Each path is a new rotation, seen through one point. The rows after it are directions, each followed by how far the rotation turns it, in deg/step (0 if it stays put).
Each turn is a multiple of 5 degrees from 10 to 175, or 0.
Each row of a path follows its step; steps can be skipped.

step 0:  31.2  12.1 -11.4  27.1 -32.4  -4.6  37.8  -3.8  -2.2  12.2   8.3  -7.8 -17.0  -6.4   9.1  -6.6  11.7 -10.2  -0.5  28.4 -19.1 -15.5  10.1  12.6  -0.9  36.3  13.7  -3.6  -5.8  24.6  27.1   2.2   3.3  31.2 -23.8  17.3  -3.6 -28.1   1.0   2.7  -2.0 -13.2   3.3  14.5  24.1  23.4   7.9 -17.2
step 1: -19.3  13.4  -0.2 -36.7  -8.1  20.1 -13.8   2.5   7.4   6.8  -3.7 -16.4  -2.0   7.6 -10.8   1.6  -8.4  35.4  16.7   3.0  10.3  21.1 -25.0  -9.8   9.4 -21.1  17.8  -0.6  12.4  14.4  -4.3   5.8   4.1 -31.7 -20.3 -14.3 -27.8   9.3 -19.3  22.7  -7.6  17.0  -8.7 -37.8 -35.4  10.2  -0.1  26.1
step 2:  -2.4 -15.8  -8.0  17.3  36.5 -15.2  23.4   5.2  18.3 -16.3  14.6  17.9  19.2  23.6  22.5   6.5   2.7 -19.8 -36.9  -0.4  -2.6 -11.3  -6.2  24.2  -8.3 -21.5 -15.0   1.1   3.0 -17.5 -11.5 -25.1  18.6  -3.4  46.5 -12.9  -0.9  -2.8  13.0   9.4 -10.2  19.7  -4.5  15.0  13.2  -9.5  10.8 -25.8
step 3:  -2.3 -16.2  -0.9  12.9 -30.0 -23.3 -22.4 -17.4 -37.1  26.4 -13.8  -8.5 -16.8 -19.9 -11.5  13.5 -40.8  -5.5  -3.2   7.5  13.4   6.2  16.2  -3.6 -17.9  17.6 -19.0 -15.6  -1.1  -6.6  15.2  32.9 -11.0  14.9 -19.7  16.3 -21.9  22.6  13.7  -0.8   7.5 -24.0   6.8   1.0  12.3 -22.2 -12.2   4.1
step 4:  -3.6  -4.5  25.0 -39.3   1.0   9.1   3.6   2.5  27.9 -19.5  19.4  -2.6 -12.7 -17.9   0.2 -16.4  21.7  22.1  35.9 -22.7 -31.0  -9.7  -4.4 -14.9 -16.7  -7.0   2.9  16.0 -15.6   8.1 -17.1 -22.1 -28.9  23.4 -16.5  -9.5  13.1 -16.4   0.3  -7.6  -8.5  25.2  16.6 -20.3   7.4  13.6  16.9  -5.6
step 5: -10.8  16.9 -30.4  15.1  17.8  39.4  11.9  17.9 -13.0  28.7  -3.4   7.5  10.1  13.0  -1.4 -18.4  11.9  -5.8 -15.8  -6.8   3.3  -7.8   1.7   7.7  16.1  19.1 -13.0  13.7  32.3  22.5  11.8  -0.7  23.0 -35.4  14.0  -5.5  19.8   5.8  -5.8   6.8  22.0  -3.1 -28.2   9.2  20.3 -32.8   3.8  18.9
step 6:  14.3  -3.4  30.1  13.2  -7.5  -0.4   4.8 -15.0  -6.0 -29.3 -44.4  -7.4 -12.9  -0.7 -12.2  21.6 -16.1 -11.2 -26.4   9.9  -9.3  -2.1 -10.8  -3.5  15.0  -7.0  -3.2  -9.5 -16.6 -59.6  12.4   0.9  -1.2   3.6  -9.3 -17.9 -12.9   7.5 -12.1  -3.2   2.7  -1.4   1.2  -1.2  -5.4  44.0 -25.8  -1.1
step 7:  -1.6 -12.5 -31.2 -18.6  -3.9 -29.3 -23.1   3.2  24.9  12.7  26.6  17.6  12.6   6.9 -36.2  -2.2 -11.4   2.1  40.5  -3.3  21.6  -9.7  19.8  12.1 -17.4  21.6  25.1  11.2 -14.8   7.0 -39.0  -2.3  -6.4  -2.2  18.4   0.5   9.5   5.4  14.4 -17.4  -6.7  -9.7  -6.8   6.0 -22.4   3.6  14.8  -9.5
step 8:   2.3  11.0  18.5  -8.5   6.8   5.8  26.3   3.8 -16.9 -31.7   4.1 -19.1  11.7   8.0  36.0   8.7  23.6 -29.8   0.1 -11.9  -7.1  25.3  15.2  -2.8  -0.7 -22.5 -16.6   8.9  17.5  29.8   7.1  22.6  -5.8  -7.3  -4.5  25.2   8.4  -6.0 -25.0 -16.3  13.9 -19.1  30.5   1.5  11.7 -33.9 -17.2  10.3
step 9:  -0.7  17.7  -5.6  30.0   5.2  -0.1 -18.0  10.0 -14.6  28.0  -0.7  20.7  -9.3   1.7  -3.5 -19.7  13.4  -0.8   5.9   2.9  -0.8 -15.0 -23.4 -39.6  26.7   6.5  -1.4 -21.3  -9.3 -21.2  27.0 -14.2  -1.0  23.2 -10.7  28.0 -10.4 -28.9  22.5  22.7   8.4  20.5 -19.1  -8.2 -17.8  31.3  -0.9  -4.6
Speeds:
 -3.7  -7.6   1.7  -8.3   1.0   2.0  -9.6   2.1   0.1 -10.8   0.7  -0.8   6.1   1.4  -8.3   2.2   0.7  -3.5   1.0  12.2  -2.2  -5.5  -4.9   0.1   7.1  -4.7  -1.4  -3.7  -3.6   2.6   6.6   9.0   4.9   4.1  -2.9   4.9   1.3   4.3  -2.0   6.7   1.6  -0.7   4.8  -2.0  10.8   1.2   0.6  11.0
145
 -0.5  -0.5   3.1  -0.1  -7.0 -13.2  -6.6   8.1   0.7  -0.7  -4.6   0.2  -0.8   0.1  -1.7   6.4   7.4  -4.5   6.9  -4.0   1.6   1.9  -9.6  -1.3  -2.1  -0.8  -5.3   5.7   2.4  -1.0  -1.7   0.1  -0.6   3.9   3.3   4.6  -4.6   3.5   8.9  -9.6  -0.6  -5.6  10.6  -0.2   2.8 -12.2   3.9  -7.0
80
 -8.2   2.0  -6.9  -1.2   4.3   3.5   2.3   8.4  -3.5  -0.6   0.2 -12.6   0.7   3.4   7.2  -1.6  -1.0  -4.7  -2.7  14.0  -4.3   1.3   1.6   0.5   2.7   4.0  -0.7   1.0  -8.9   2.9  -1.7   2.0  -2.8   4.6   4.6  -8.4   4.2   1.0  -1.9  -1.7   4.2  -3.9  -3.1   3.0   0.7 -11.2  -5.6 -12.5
130
 -4.6   0.0   4.0  -2.0 -11.6  -7.8  -9.0   0.1  -4.5   0.1   4.2  -4.0   6.2   4.2   2.8  -8.4   2.3  -5.1  -6.9  -4.6  -0.7  -1.8  -2.3   5.1  -7.6  10.6   5.3  -8.0  -0.5  -1.7  12.0   0.3  -3.2   0.6  -1.7  -8.8   2.4   0.6   2.5  -3.9   0.4  -2.8  -1.6  -7.0  -0.5  10.4  -0.8  -2.1
115
  5.9  -4.5   0.8  -0.6  -5.2   1.3   9.4  -0.3  -0.4   2.5  -3.2  -3.7  -0.3   6.5  -6.4 -12.8   7.5   9.0   3.3   4.9  -2.5  -1.5  -3.1  -8.6   5.0  -5.7   5.3  -3.1  12.1  -4.1   3.5   3.3   1.5   5.2   6.4 -10.9  -4.5  -4.6   3.4  -4.7  -1.3  -4.2  -4.1   1.9   2.2  -4.1  -0.7   4.6
80
